Each row is where one point has got to under a steady rotation. How many ticks took it there?
The counts run from 0 to 156.
[ -2  -8   0  22  14 -21  11  12  -6   5  -4 -14   0 -21 -20  -3  -6 -20
   9  -9  12   8  -4  -4 -13   7  -4   4  -6  -9   9 -19   0  15  -5  -4
 -17   2  -6  12  -5 -11  18 -21 -13] | 27
[  5   4   6  15   8 -11   6   9 -16   8  -6  -8   6 -16  12   1 -15   1
  11  -8  10   4  -7  -9  -7   5  -3  12  -8  -1  -7  -8  21  33 -15   3
 -16  -8  -6  23   7 -13  13   3  -5] | 78
[ -3  19  -3  12  11 -18   0   0  -6  -4   0  -9   8 -19   3  10 -20 -15
 -14  -3 -18 -11  -4 -18   9   2 -12  -4  11  -3  10 -12  21  18 -15 -14
  -8 -20  -8  14   2   5 -13  -3   3] | 102
[  7  -8 -30  17 -14  -4   6  -7  -5   6  -2  -9  12  -4  -6  -2   2  -4
  29 -10  -5  -8  -5 -12  12  -7  -7  18 -11 -13   8  -6   5 -11 -15  10
 -13   0   3   6   3   8  19 -15  15] | 5
[-24  -6 -15   7 -11  11   8  19  -3  -4 -18   0   6 -14   7  -3   2   3
  25 -21  11   7  11   3   3   6   8  11   3  -6   1 -11  23  17 -17  -6
   2 -14   7  16  -4  -7 -11  17  -4] | 19
[ -2  23   2   6   3 -21  -5   2 -14  -9 -14  -4   1 -24 -10   6  -3 -15
   4   4   5 -20  17 -13  -2  11 -14  -6 -11   6  -8  -4  -2   8 -24 -17
 -17  -8  -9  -6   2  -3  11   1   9] | 51
[ -8   0 -19  20  -1  -6  11 -13  -6   4   3 -12   1 -16 -13  -2  -2   8
   3   6 -11  -1  -8 -20   1 -10 -16   4 -15 -11  10 -19  14   4  -2  13
 -15 -10  -9  15  22   6  11 -18   1] | 119
[  4   5 -29  19   1  -9  -3   6  -9 -10 -17  -7  -5 -10   0   0  -5   5
  24  -3   7 -15   0 -15   3  16 -18  -4  -3   1   0 -13   0  -1 -17  -9
   1 -17   0  20  -6   9  19 -18  -5] | 136
[-12  -3 -27  10  19 -12   6  13  10  12 -11 -12  -1 -17   7  17   5   1
  10 -18 -11 -16 -11 -11   9  13   4  10  -7   6  -5 -22  -2  10 -10  12
  13   0  -8   6  -3  -8  13   3  -8] | 83
[-11   4  -6  28  14 -20   2   6  -5  -9 -16 -16   3 -13  -4  11 -13 -16
  15   9   6  -8   4   3   3  12  -9  -9   6   3   3 -25  -4  24 -11  -9
  -1  -6  -7   1   9  -3  14 -22   3] | 25
[ -7  16  -7   1  -3 -16  -2  -5  -3   2   2  -9 -16 -16 -17   7  -2 -24
   1  10 -30   0   5   1   5  -8  -3  -3   7 -27   7  -3  11  17 -21 -11
 -13   5 -13   6  17  -4 -17  13  -2] | 12
[ -8   3 -24   3  -1   1  -8  -3 -13  -2  -7  -3  -7   6  -2   5  11   4
  36   2 -30  -1   3   2   3   6   1   9  13 -14   6   9  20   1 -30   3
 -12 -11  -3  11  15   8   7   9  -9] | 97
[  4  11 -11  11  17 -12  -4   0   0  -7   6 -13 -16  -3   3  10  -4 -11
  21  -2 -32 -12  -5  -2  23   5  -2   7   6  -2   2 -11  25  15 -11  -2
   3  -3 -13  10  -8  11 -12   9  -6] | 100
[ -3   2 -25   2  16 -11   9  12   9  18 -16 -15   3 -18  16   6  -2  -3
  11 -20  -6   0 -17 -13   6   0   4  19  -8  -3   1 -18   1   9 -18  18
   2   0  -3   7  -1 -11  17  -4  -5] | 82
[ -4   4   5  29   2  -4  -9   7  -8   7  -1   3  30 -22 -11   7  -5 -14
   8   0  10 -13   1  -8   1  20 -12  -5   8  -9   3 -10   2  13 -15 -14
 -13  -4   6  -6   8   1   5  -4  13] | 0
[ -9  -2  -2  15   1 -10  -1 -13 -22 -19  -9 -22  22  -3  -7  -3 -15 -22
  16 -11  -2   1   9  -4  13  -3   0   1   3   9  -7 -12  19  14 -14 -10
 -15  -2  -9  12  -6  13   2  -6   1] | 154
[ -3 -18  -4  26  -4  -3  11  12  -4   9   9  -1  27 -18 -13  14  -1 -11
  25 -11  14   0  -5  -4   2   8   1  15  -2 -12   3  -4   4  11 -11  -7
 -23   9   3   1   4  -6  18   1   7] | 2
[-17  16  -6   8   1  -6  -7  -7 -18   2 -11  -8   5 -17  -4   7  -7 -11
   4   9  -6 -14   9   6   6   6  -5 -10   7  -5 -16 -22   6  20 -22  -5
  10  -5  -3  -2   8  -2 -26   2  -3] | 127
[  0  -3  -1   4   9 -13   9  13  -4  10  -4  -7   5 -13  17  11  -9   2
  16  -5   6   5  -3  -2 -11   5   1  16  -2   2   3  -3  18  28 -18  -2
 -15  -3 -16  18  23 -19  19  11 -11] | 79
[-10   7   3   7   2  -3  -2  18  -8   4 -11  11  -4 -20  -5   8   8 -11
  25  -1  -9  10   4 -10  -5  10  -2   3 -19  -3  11  -3   0  12 -27  -3
 -26   3 -10 -10  16 -19  17  18  -2] | 54
[-11  13 -18  14  -7  -1 -16 -10 -12   9 -10 -11 -10 -23 -15   4   7  22
   8   8   6  -8   0 -10  -2   0 -14  -7  -5 -17 -21 -13   1   2 -20   1
  -6 -13  -1   3   4   9  -4   9  -6] | 34
[  6  -7 -26   6  -6   4  10  15  -9   6  -8   5  10  -7   8  -8 -10 -15
  33 -13   3   4  -2  -5   7  18  -7  16  -9   0   3 -18  13   0 -15  -3
   3   3   8  15  -7  -9   8 -14  -7] | 133
[-11   7 -24  -1 -14  -2  15  17   5   8 -18   5  13 -25   4  -2  -3 -20
   0 -18   2  -6  12 -14   2   6  -1  16  -8 -10   4  -8   7   4 -22   2
  -2  -2   6   7 -12 -12   2  10  20] | 107
[  5 -10   3  27   1  -2   2   6 -11  11   3  -3  32 -21 -12   4  -9 -17
  13  -9  13  -3  -5  -9  -6  14  -3   6   0 -11   4  -9   5  11 -14  -7
 -21  -2  10   3   1   1   6   0  13] | 1
[-28 -10 -13  10  -5  16 -11  -3   0   8   6  -2   9 -21 -13  13  16   8
  21 -11  -5   8  -9 -13   4   6   2   2  -6 -14  -1 -11  12   2 -12 -12
 -13  -6  -1  -5   4  10  -7  27  -9] | 147
[-18   2   7   6   6  -2   3   6 -18   8  -4  -2  26 -21  -6  -6 -11 -19
  14  -5   6   6  12  10   0   9   0   1   4   2 -12 -27  13  18 -15  -8
  -8  -3   7   5  -8  -6 -17   2 -10] | 129
[ -5  -8 -10  33   7   4  -7  -7   1  -6  -3 -28   5 -13  -7   8  -1   3
  19 -18  11  -1 -21 -13   6  -8   0   0  11 -14  -3   0   6  17  -8  -8
 -16  -1   0  17  -4  12   5  13  -1] | 61
[ -1   2 -25  10 -12  -6  12   2   0  15  -3  -9 -19 -24 -14  -5  10   1
  10 -12  -4  -1  -7 -14   0   1 -14  13 -29 -17  -3 -22  -6  -4 -12  10
  -6   6  -1   2  -5   0   7  -8  -9] | 31
[-18  -2 -21   1   2   1  -6  -9 -13  -2  -7 -12  32  -6   2  -6  -8 -10
  11 -10  -8   7  -5 -19   3  11  -3  -1   1   0  10 -23  20  -6 -13  -6
  -6 -16   1  15  -4  12   5 -14 -18] | 43
[  0  -9  -6  17   4  -4  -1   5  -1  10   2 -10  10 -17 -26  25  11 -18
   2  -2   3 -13  -1   2  -3  16  -7   1  14 -26  -8  -4  -8  11 -21 -15
  -2  16  -4  -3   5  -1  -3  11 -15] | 88
[ 12  10 -14   6  14  -9 -12  -1  -5   2  -3 -18 -13  -2   3   1  -4 -11
  25  -8 -32  -1  -5  -3  21  -3   1   8  12 -11  -5  -1  24  10 -20   8
  -4  -3  -2  14 -10   9 -10   3  -7] | 99
[ -8  -3   4  37   7  -4  -2  12   2  -5 -20 -10   5 -12 -19  -4   5  -2
  29  -8   7  -7   8   7   0   2   0   4  11  -8  -4  -8   0  18 -16  -1
  -9  -3   9  -5 -10   1  13   3  12] | 112
[ -6   2 -19  21  -1   6  -1 -15 -17 -16  -4 -17  14   2  -3  13 -11 -13
  25   0  -7  -7   7   3  20  -2  -7  -8   8  -1  -2  -6   9  19 -16 -14
   8   5 -10   1  10  16 -10   4  10] | 152
[-16  -2 -15  16  -1 -15   9 -11  -7   6  -1 -22  -2 -12 -14  -8   3  10
   4 -12 -10   8  -4 -18  -3 -13 -11  11 -16 -18  -3 -22  20   2  -5  10
 -16 -13  -6  20   6  13   3  -4  -5] | 120
[ -3  -1  -9  33  14 -16   8   8  -9 -13 -12 -13  -5  -6   0  12 -11 -13
  29   2   7 -11   4   9   9   9  -5  -2   7   9  -2 -24   2  28  -5 -10
  10   4 -11   4   5  -9   5 -12   1] | 24
[-20   8 -21  15  -5   2  -5  -5  -5   8  -6  -5 -15 -23 -15   9  16  22
  11   6  -1 -17  -3 -12   3   5 -18  -4 -17 -11 -15 -16  -4   1 -15   0
   3  -2  -9  -4   8   9  -3   9 -11] | 33
[ -3   5 -20  -3   2  -3 -16 -11 -21  13  -4  -9  14 -13   5  11 -10 -15
  24  14  -2   8  -6   3   8  -3  -1  -6  10 -18  -8  -6   2  15 -27  -2
 -10   8  -9   0  23  -3 -13   9  -1] | 38
[ -2   4  13   9   9 -14   0  17 -11   3  -8   5  -3 -28 -11   2   0 -14
  17 -11  -1   3   7  -8  -1   7   0  12 -18   2  -3  -6   4  16 -19 -12
 -32   0  -3  -7  -2 -13  19  13   4] | 53
[-15  -2  -9  -1  -8   4   6  14 -12   9 -13   9  28 -10   1   1 -10 -22
  21   4   1  13  11   2  -5  24  -4   1   0  -8  15 -23  15   8 -22 -15
  -9   0  -1   9  18 -18  -1  -6 -10] | 131
